In the data rows, zero lies at 4.5, halfway between 4 and 5.
Some points, each followed by its number:
[2 4 3 1 3 3 9 2 6 3 4 5 3 4 4 2] 0
[5 4 6 4 1 5 5 4 3 3 6 4 4 2 4 4] 1
[3 2 4 5 3 5 4 4 9 4 7 2 3 2 5 4] 2
[6 5 2 6 7 5 2 5 3 4 5 2 4 5 5 6] 3
[4 4 5 4 2 4 5 4 7 4 5 6 5 5 4 4] 4
[4 1 8 3 4 4 3 7 4 5 5 5 6 5 5 4] 5
[3 3 3 6 3 5 5 5 6 5 3 4 4 4 6 3] 6
[7 9 2 5 9 5 4 3 2 2 5 2 5 3 5 7] 7
[5 6 4 5 2 3 3 7 4 2 3 4 4 4 5 4] 8
[1 4 4 3 3 4 4 4 5 5 3 4 3 4 4 5] 9
[5 3 6 5 3 6 5 5 4 8 3 5 3 7 4 5] 10
[4 3 7 1 2 2 6 6 4 6 5 7 4 7 3 6] 11
[3 5 5 6 3 5 5 6 6 6 3 2 4 4 4 1] 12
[4 7 7 7 0 2 3 8 5 2 3 5 5 2 8 4] 13
[9 9 0 5 9 7 0 3 1 2 6 2 7 3 5 7] 14
[5 1 9 3 0 2 4 5 5 4 9 6 3 4 5 4] 15
[7 0 7 1 6 1 9 6 5 8 4 9 2 9 2 5] 16
[2 3 6 5 2 6 4 5 6 5 4 4 3 6 3 3] 17
[5 4 4 5 3 4 4 5 6 4 3 3 3 7 3 6] 18
[4 4 5 6 2 4 3 6 3 5 5 5 3 3 5 4] 19
[3 4 7 0 0 3 5 5 4 7 3 6 2 8 3 9] 20
[3 3 8 6 3 4 3 5 4 4 5 5 3 5 4 5] 21
[2 3 5 5 3 5 5 6 5 4 4 3 5 3 2 3] 22
[9 9 1 5 9 6 4 3 2 4 4 5 8 4 6 8] 23
[4 3 5 2 2 3 3 5 3 7 4 4 3 6 4 6] 24
[1 3 4 8 3 3 4 5 4 7 7 5 5 3 1 3] 25
[3 3 6 4 3 6 6 4 5 7 5 5 3 6 4 3] 26
[9 9 0 4 9 7 3 5 3 3 5 2 9 3 4 9] 27
[3 4 8 0 0 1 6 4 4 9 4 7 2 4 4 9] 28
[5 2 6 4 3 4 6 5 3 5 2 7 5 5 4 4] 29
[4 3 3 4 5 4 3 5 4 5 4 3 4 5 4 4] 30
[7 4 8 5 1 7 5 6 5 9 6 4 5 8 4 5] 31
[8 9 1 6 9 8 4 5 2 3 4 4 7 2 4 6] 32
[9 9 1 7 9 6 4 3 2 3 5 2 9 3 5 8] 33
[3 3 5 6 4 5 5 5 4 4 4 7 3 5 5 5] 34
[3 2 4 3 2 7 6 5 6 4 6 4 5 5 4 4] 35
[9 9 0 3 9 6 5 3 1 3 5 4 6 4 5 5] 36
[7 9 1 5 9 5 5 5 2 4 6 4 7 3 5 6] 37
[3 3 5 6 3 4 4 4 5 5 2 3 2 4 6 4] 38
[5 3 3 3 2 5 4 4 6 4 4 5 4 5 6 3] 39
[3 3 7 3 3 3 3 5 7 5 5 5 5 4 4 2] 40
[3 3 3 5 3 5 6 5 6 5 7 4 4 3 6 3] 41
[2 4 7 5 2 3 5 4 6 5 6 5 3 5 3 4] 42
[6 9 1 4 9 5 3 4 2 4 4 3 6 3 6 6] 43
[2 1 3 4 4 3 4 6 4 3 7 4 2 9 6 1] 44
[3 4 5 6 1 5 4 5 7 4 5 5 5 4 3 3] 45
[4 4 6 6 3 5 3 7 7 4 3 4 3 4 6 3] 46
[9 9 1 5 9 7 2 3 3 3 7 2 7 2 8 6] 47
[6 5 5 7 0 5 1 6 5 4 2 4 4 2 9 5] 48
[6 4 3 5 6 5 4 5 3 5 5 5 5 5 4 2] 49
[5 4 4 3 4 5 6 6 4 3 4 4 3 5 5 3] 50
[3 4 7 2 1 0 6 4 2 8 5 7 0 6 5 9] 51
[2 4 6 5 4 4 6 5 3 3 3 5 4 4 5 2] 52
[5 2 9 1 4 1 8 4 4 9 3 9 2 9 5 6] 53
[3 1 4 1 1 3 7 0 4 5 5 5 6 5 2 4] 54
[3 3 7 5 1 7 3 5 7 5 3 3 5 4 4 4] 55
[9 9 1 6 9 6 3 5 2 3 5 1 8 3 6 8] 56
[5 4 4 7 2 5 4 4 8 5 5 4 2 0 7 5] 57
[3 2 7 6 3 5 3 4 6 6 4 5 3 4 5 4] 58
Which three points above are nearest to each new point by angle? Their numbers follow each, nearest first.
[2 2 6 4 3 4 6 5 4 7 6 4 3 5 5 4] 26 42 51
[2 3 5 5 4 5 3 7 6 3 6 5 5 7 6 4] 44 5 46
[3 4 6 3 5 2 4 6 4 6 7 8 4 9 8 5] 53 11 51
[4 2 9 7 2 4 3 7 7 3 4 4 4 3 7 4] 46 58 13
[5 2 4 3 2 5 6 0 1 5 4 6 6 5 4 3] 54 29 0
[2 2 8 7 2 5 3 6 4 2 3 4 2 3 5 5] 21 58 38
[4 3 6 4 1 3 4 5 5 6 3 4 5 6 5 4] 24 55 20
[4 2 4 4 4 5 5 5 5 6 4 3 4 7 4 5] 10 18 26
[3 3 5 1 3 4 5 2 5 5 5 5 4 5 4 4] 54 0 28
[2 3 6 4 2 4 2 4 6 5 3 3 4 5 5 4] 55 58 17
[7 1 4 3 6 3 9 4 5 7 5 5 3 9 1 5] 16 53 11
[7 2 2 5 7 1 6 1 5 7 5 3 6 9 2 5] 16 54 30
[5 7 4 7 1 5 1 7 4 4 3 3 3 0 7 6] 48 13 8
[4 3 3 3 3 3 7 4 4 4 5 4 4 6 4 5] 54 0 11
[5 4 5 4 3 5 5 4 4 4 4 5 5 3 4 3] 1 29 54
[3 3 5 6 1 5 5 7 4 5 5 5 4 3 2 2] 22 45 25
[0 4 5 2 4 5 2 6 6 3 5 6 2 3 4 5] 9 40 17
[3 3 5 3 2 4 5 2 4 5 6 5 4 5 3 7] 54 28 20
[6 3 5 4 5 5 5 5 4 4 6 6 4 5 5 2] 49 44 50
[0 2 1 4 5 0 4 7 3 2 9 7 4 9 7 5] 44 34 11
[3 2 5 3 3 5 4 6 7 4 3 5 3 4 5 4] 46 17 55
[4 4 7 5 2 4 4 5 7 5 3 3 5 4 3 3] 55 45 40
[6 5 1 4 5 6 4 4 3 4 6 5 5 4 5 4] 36 14 47
[3 0 7 0 4 4 6 5 0 5 7 4 7 4 7 5] 5 15 11
[5 4 5 2 1 4 4 6 5 9 2 5 4 7 3 9] 20 24 28
[5 2 6 5 3 5 5 4 5 4 2 6 4 5 4 4] 29 58 34
[5 4 5 7 3 5 6 5 6 5 4 3 5 4 5 2] 12 6 46
[1 4 5 6 3 1 6 3 5 6 6 6 2 1 1 2] 25 42 22
[4 5 4 7 1 6 4 4 6 4 4 4 5 3 4 4] 45 55 57
[1 2 6 5 2 5 5 4 6 4 4 4 5 4 5 4] 55 17 58
[2 3 5 5 2 5 4 3 5 6 4 3 5 5 5 5] 55 58 17
[4 4 4 5 3 5 5 5 5 5 3 5 3 6 3 4] 17 18 10
[6 7 1 2 7 3 6 1 2 5 4 6 7 7 2 2] 36 49 23
[3 2 5 4 2 5 5 5 5 5 4 5 4 6 5 4] 17 26 35
[3 2 5 6 4 5 5 6 5 7 5 5 4 3 2 3] 25 22 26
[1 2 5 4 3 4 4 6 6 3 7 4 2 5 5 4] 44 2 42
[3 2 0 5 5 3 4 5 6 4 5 9 2 6 4 6] 34 44 16
[4 4 4 5 2 4 4 5 6 4 5 4 4 5 5 4] 45 4 39
[4 4 2 4 3 5 6 3 7 4 4 5 4 4 3 3] 0 4 39
[5 7 4 7 2 5 3 6 6 5 1 4 4 0 7 6] 48 57 13
[6 4 7 3 3 5 5 5 6 5 6 4 5 7 4 6] 31 11 20
[3 0 2 2 5 5 5 1 5 4 3 5 5 4 3 4] 54 0 9
[4 3 6 6 4 6 5 3 6 6 2 6 5 4 5 4] 58 55 29
[4 2 6 4 4 5 7 6 5 3 3 4 3 4 6 5] 50 52 38
[3 5 3 4 3 5 6 3 6 6 3 6 3 5 4 4] 0 9 26
[3 5 7 3 1 6 4 4 5 4 4 3 6 5 4 3] 55 17 45
[3 2 5 5 3 6 4 4 8 5 6 4 4 2 5 4] 2 57 41
[3 3 4 4 3 4 5 4 6 4 4 6 4 4 4 5] 4 9 0
[3 2 4 4 4 5 5 5 4 4 6 4 4 1 2 3] 22 25 1
[5 2 3 2 2 3 6 0 2 4 4 6 6 6 1 4] 54 0 29
[5 2 3 3 3 2 7 4 6 6 3 6 3 7 3 4] 16 53 11
[9 6 2 4 7 3 6 3 3 5 4 5 7 6 3 4] 36 23 37
[4 4 5 4 4 6 6 5 5 4 3 4 3 4 5 3] 50 52 12
[5 4 5 4 3 4 4 5 5 4 5 6 3 3 6 4] 15 57 19
[2 4 6 6 2 1 4 8 4 4 2 4 6 6 7 1] 13 52 8
[3 3 6 3 3 6 6 5 5 6 5 7 4 7 3 4] 26 11 53
[5 3 6 6 5 6 5 5 4 4 4 4 3 5 3 2] 17 12 52
[2 2 5 4 3 3 3 5 4 3 5 4 3 7 6 6] 44 21 24
[2 7 5 5 1 4 2 7 4 4 4 5 3 4 7 4] 13 8 19
[7 2 2 6 6 1 8 4 4 5 7 2 4 9 2 6] 16 18 44
[4 5 4 3 3 5 5 5 5 5 6 5 4 4 5 3] 41 35 39
[0 3 3 3 5 3 7 2 6 5 4 4 3 5 2 2] 0 9 54
[2 2 6 5 4 5 4 5 4 6 3 6 5 3 4 4] 58 29 5
[1 5 5 6 4 4 4 5 4 5 6 4 2 3 4 5] 25 42 19
[5 6 5 7 0 8 3 5 4 3 3 3 5 1 6 3] 48 13 55
[4 1 7 5 3 2 5 6 4 4 5 4 3 3 5 3] 15 21 5
[3 5 5 3 2 3 4 4 4 6 3 5 5 5 2 5] 20 28 24
[6 7 4 8 0 6 2 7 4 4 4 4 4 0 9 7] 48 13 57
[2 2 4 5 2 5 6 4 5 6 6 4 4 4 4 4] 41 35 26
[5 3 5 4 2 4 2 5 4 8 4 3 4 5 3 8] 24 20 28
[4 1 6 4 3 4 6 5 3 5 3 5 3 4 4 3] 29 52 26
[4 0 3 0 0 2 5 1 2 6 6 4 8 6 2 6] 54 24 11
[2 5 7 5 2 4 4 5 4 5 3 4 5 3 8 3] 13 48 52
[4 4 4 4 6 4 5 4 4 4 6 4 5 5 5 4] 44 37 49
[3 4 6 3 1 4 6 5 8 4 4 5 4 3 4 4] 4 45 40
[6 5 4 5 6 3 3 3 4 5 4 4 4 6 3 5] 3 14 7
[4 3 5 4 1 4 5 5 6 7 5 6 4 5 5 6] 28 20 11
[2 3 4 4 3 3 5 4 4 5 5 2 4 5 4 4] 9 54 22
[3 3 6 3 2 4 4 4 5 4 5 6 6 5 4 1] 40 4 45
[4 3 7 3 2 5 4 4 5 3 5 4 3 4 5 3] 15 1 40
[5 1 4 3 4 5 5 3 4 4 5 7 3 5 3 2] 54 29 16
[1 4 3 2 3 3 7 1 7 3 5 5 1 3 3 2] 0 9 54
[0 3 3 6 2 5 4 4 6 9 7 5 3 2 0 2] 25 22 45
[2 5 7 6 0 1 3 8 4 3 4 3 6 5 7 3] 13 8 19
[2 3 4 5 4 3 7 0 5 6 3 7 7 7 3 1] 54 0 26
[4 3 2 5 4 2 4 5 6 5 4 7 4 6 3 5] 16 18 4
[4 3 6 3 2 6 4 5 4 4 4 5 5 4 4 5] 55 1 35
[3 5 5 6 3 4 4 6 5 3 4 4 4 3 6 3] 13 46 8
[6 5 9 4 1 2 2 7 6 5 5 6 3 3 4 4] 15 40 13
[4 5 5 6 4 6 6 3 4 6 6 4 5 6 6 6] 31 10 26
[4 5 5 2 4 3 5 4 4 5 4 3 6 4 3 5] 54 28 24
[3 3 5 5 2 4 5 4 6 5 6 6 3 5 6 5] 42 15 4
[5 2 6 4 3 4 5 5 3 4 4 3 3 3 5 5] 1 15 38
[6 5 5 4 3 6 3 6 6 9 1 6 3 9 5 6] 10 31 20
[3 2 5 4 2 3 3 6 4 5 3 4 6 5 6 5] 5 24 48
[5 4 5 4 2 5 5 4 7 4 4 5 3 5 6 2] 39 4 46
[4 1 4 0 3 1 5 0 2 5 6 5 7 4 1 6] 54 11 28
[4 4 4 4 4 2 6 4 4 5 4 7 4 6 3 4] 16 53 11
[4 1 9 5 2 4 3 5 5 4 8 8 5 0 4 6] 15 21 1
[6 7 7 7 0 7 1 5 7 4 2 5 6 0 8 4] 48 13 57
[4 3 5 4 1 4 5 3 5 5 2 5 3 5 4 5] 20 38 9
[5 1 7 7 1 4 3 6 3 4 4 4 4 2 6 2] 19 48 58
[5 1 2 2 3 3 6 0 4 4 4 6 7 7 3 1] 54 0 39
[3 1 4 5 4 2 4 6 5 4 4 7 6 6 7 7] 34 5 29
[5 4 3 3 6 2 6 3 2 5 5 6 5 7 3 5] 16 53 54
[4 3 4 3 3 4 4 3 4 5 4 3 4 5 4 4] 54 24 30
[5 5 4 6 2 4 4 6 3 7 5 5 4 2 4 3] 19 25 1
[2 1 6 6 3 5 7 5 5 5 5 5 4 5 5 4] 26 34 58
[5 5 3 6 6 4 5 4 6 3 5 5 6 4 5 5] 33 37 23
[4 5 6 0 0 2 3 4 3 9 4 6 4 5 4 9] 28 20 24
[1 2 4 1 4 3 9 3 3 3 5 6 2 4 2 2] 0 54 52
[3 4 8 4 8 4 1 8 6 2 4 6 0 0 5 4] 46 21 58
[3 4 6 7 4 3 5 2 5 5 5 5 3 2 1 0] 25 42 22
[1 4 4 1 5 3 9 2 4 3 4 4 3 2 3 2] 0 54 52
[3 2 5 2 5 4 7 5 4 4 4 6 3 6 3 3] 16 0 11
[3 2 6 3 3 5 6 4 6 4 3 5 4 4 5 3] 0 35 40
[1 1 4 3 7 0 1 9 4 4 9 6 6 9 9 4] 44 5 30
[2 5 5 5 4 5 3 5 5 5 3 3 5 2 2 4] 22 12 55
[6 3 6 6 5 2 3 8 4 4 3 5 4 0 7 2] 13 46 19
[4 2 5 7 2 5 4 5 6 5 4 4 4 5 6 3] 6 58 46
[3 4 5 2 5 4 4 3 6 3 6 3 5 3 5 4] 2 40 0
[4 1 4 3 2 4 6 0 2 5 3 7 7 7 4 1] 54 29 0
[5 4 2 3 5 3 8 0 2 3 5 6 6 8 2 4] 54 0 36
[6 4 4 6 2 5 5 5 6 3 5 5 2 2 6 5] 57 48 2
[4 3 3 5 3 4 9 0 6 3 2 8 5 7 6 1] 0 54 4
[5 4 3 3 5 4 7 1 3 4 3 6 6 7 1 3] 54 0 29
